In the rows, 128 means zero.
A: rows in a few groups, each row roughly a mix of its group's directions (some rows in no group)
A (106 x 13)
[[144 146 110 150 161  96 110 104 165 141 107  97 144]
 [150 154 112 156 143 166 151 108 136 151 155 102 157]
 [138 125 134  97 172 123 113 122  87 116 133 167  99]
 [102 134 125 129  98 187 125 117 167 107 134 114 138]
 [175 125 112 105  99 158 106 162 141 149 108 116 133]
 [133 152 101 129 133 178 100 169 106 113 121 152 126]
 [124 104 105 149 123 168 138 145 177 117 153 113 154]
 [137  68 131 120 115 142 146 146 168 125 139 146 156]
 [146  96 161 115 139  98 148 133  78 124 119 159 127]
 [144 126 150 119 178 128 129 130  90 133 114 178 117]
 [140 161 120 140 139 158 149  88 143 172 154 122 140]
 [131 147  96 122 139 179 110 170 114 111 138 143 106]
 [102 138 151 150 129 109 140  79  86 131 145 133 100]
 [153 103 130 118 115 102 135 136 180 125 104 115 171]
 [152 134 113 167 144 163 160 102 140 154 150 117 154]
 [123  81 127 126 114 162 134 148 181 130 130 145 149]
 [101 130 133 138 147 122 143 119  85 104 165 143  83]
 [160 120 132 122 108 141 128 143 185 145 117  95 159]
 [153 119 155 126 142 107 148 149  85 167  95 141 136]
 [134  83 134 137 122 166 140 157 170 132 142 124 159]
 [122 137 144 124 100 161 126 153  82 168 135 150 107]
 [113 100 156  94 118  89 113 162 118 102 109 144 112]
 [120  99 137  86 103  90  94 144 110 107 118 138 108]
 [126 130 148 124 107 145 139 160  76 162 134 159 110]
 [116 105 117  99  99  99  92 130 119  98  98 154 108]
 [156 104 146 114 163  79 135 121  90 131 107 139 128]
 [117 126 162 121  88 151 135 128  83 129 144 170 119]
 [152 121 113 160 136 162 140  93 134 173 155 116 139]
 [140 133 117 175 150 158 161  99 142 160 148 125 139]
 [135  99 124 134 132 149 164 147 168 121 166 116 163]
 [139  78 138 120 174 124 120 132  99 110 139 155 103]
 [124 157 123 121 127  90 101 111  79 114 106 127  96]
 [155 129 100 173 134 174 137 105 134 148 130 118 154]
 [118  87 129 107 112  85 114 147 115  88 112 149 112]
 [154 100 121 110 122 112 138 150 188 125 119 109 156]
 [146 115 131 103 110 120 126 116 167 180 109  95 144]
 [131  95 158 129 124  74 159 106 153 123 137 108 138]
 [133 104 119 132 124 163 152 140 176 132 165 118 162]
 [114 140 153 133  84 143 114 109  91 133 157 165 111]
 [116 104 148 100 112 101  92 153 109 113  92 146 104]
 [127 115 152  92 113  93 112 155 107 102  90 150 123]
 [117 129 158 108  95 157 131 124  81 126 141 168 113]
 [108 154 102 140  86 141 105 111 163 132 149  92 126]
 [110 111 167 134 132  81 143  95 137 148 121 115 163]
 [133  94 122 121 112 167 141 135 182 137 139 142 159]
 [120 126 167 145  77 139  92 121 101 146 140 147 138]
 [135 133 140  86 138 107 143 146  75 121 127 166 113]
 [130  93 160 119 122  73 153 104 142 143 135 106 136]
 [132  89 148 114 129  76 158 114 159 132 139 105 132]
 [141 156 110 125 121 183  93 161 116 141 109 138 142]
 [153 100 148 116 172 110 138 143  85 142 105 150 122]
 [115 121 161 127  74 150 146 138  91 131 142 158 127]
 [150  88 140 105 173  93 131 121  99 108 117 138 121]
 [141 132 100 146 164  98 127 125 176 125 109  94 147]
 [139  89 136 135 123 172 136 150 166 149 149 118 158]
 [148 135 118 188 151 166 147 113 125 150 119 119 145]
 [127 165  87 138 130 175 102 137 117 113 111 155 116]
 [134 164 121 147 123 188 102 153 102 118 128 140 129]
 [113 111 124 159  79 157 124 129 155 142 139  87 137]
 [101 118 142  95 114  89  99 147 118 102 104 145  96]
 [113  95 132 109 109  96  97 146 116  99  95 152 105]
 [127 113 165 105 101 144 125 112  71 133 132 155 115]
 [120 117 160 140  97 160 140 149  88 149 138 167 120]
 [129 127 132 114 125 164 158 142 182 135 148 130 167]
 [ 96 102 113  95 155 156 141 130 149 153 149 146  96]
 [134  87 159 113 121  73 155 116 135 137 142 107 125]
 [106 131 119 156  77 165 110 123 150 142 155 105 121]
 [128  84 117 114 109 150 141 139 182 124 149 141 154]
 [110 116 146 102 118  90 111 151 114  98  89 155 108]
 [147 138 125 165 148 164 140 109 127 171 156 101 139]
 [ 96 161 134 149 146 159 114 122  76 128 141 147 115]
 [101 118 121 135  91 188 129 137 160 117 144 111 130]
 [ 96 145 150 158 147 133 134 115  80 102 156 146 112]
 [141  91 158 122 153 107 158 138 100 102 122 167 135]
 [152 106 116 107 115 103 134 126 185 142 102 112 156]
 [152  94 139 107 165  91 128 132  83 130 122 140 110]
 [101 127 124 132 142  98 135 102  79 107 135 160  95]
 [117  92 151 108 137  81 157 109 144 150 147 103 121]
 [176 117 104 108  94 127 115 138 162 134  90 123 137]
 [128 149 134 118 130  91 103 102  77 142 123 126  89]
 [126 145 151 102 106 139 123 129  70 147 135 163 107]
 [116 131 153 101 102 161 131 133  82 125 143 168 109]
 [123  95 155 118 133  85 160 112 158 142 150  98 129]
 [129 146 118 160 112 126  97  92 158 158 121  87 137]
 [101 131 110 142  93 176 116 127 166 118 153 106 123]
 [112 126 112 105 123 192 125 134 160 119 118  94 131]
 [114 104 171 139 131  78 156 100 135 127 143 112 144]
 [151  89 126 128 176  89 135 153 101 132 126 136 112]
 [135 168 120 151 145 166 156 100 150 162 139 124 146]
 [123 105 126 137 125 171 143 153 183 129 147 122 156]
 [137  87 121 124 114 161 137 150 173 123 150 122 163]
 [106 153 118 140 139 142 110 122  68 115 123 165 109]
 [153 109 154 125 152  75 127 103  90 128 116 146 129]
 [160 117 118 112 102 120 127 118 181 155 100 103 147]
 [122 155  87 133 134 158 106 140 102 100 111 168 112]
 [120 117 144 108 104 144 105 111  78 129 159 151  94]
 [ 99 153 128 158 134 122 131  85  87 110 132 152 101]
 [110  95 146 110 117  91  99 155 108 104 106 140  99]
 [139 130  99 129 157  93 128 122 172 115 110  86 145]
 [102 154 132 152 142 151 117 129  71 108 140 156 115]
 [122 169 136 122 137  87 121 125  82 104  99 127 108]
 [108 121 150  81 108 103  98 151 125 114  97 152 110]
 [120 105 171 128 125  86 152  97 134 154 143 100 136]
 [150 117 163 105 144  93 143 111  86 122 101 152 140]
 [111 135 138  87 108 102  97 153 117  98  91 143 115]
 [115  91 159 118 144  79 154 127 150 131 139 111 155]]
one row of each group, then the others: which group is each in?
[121 162 143 137 142 105 105 114  81 143 101 128  90] => V
[153 103 133 112 121 119 134 153 183 137 118 103 166] => B
[118 119 158 120 102 152 132 130  81 125 149 175 111] => Z

[115 100 129  98 105  89 102 125 116 110 104 161  99] => V
[143 128 117 170 147 152 161  95 141 164 155 125 138] => V
[145 157 110 171 150 156 148 102 125 149 150 101 142] => V
[133  87 123 132 121 162 139 148 172 134 162 116 156] => V
[121 120 154 103 110 160 117 118  77 130 142 162 103] => Z
[112 103 164 135 139  82 157 106 152 127 142 109 153] => B
[139 156  76 132 120 156 106 128 129 105  98 158 113] => B
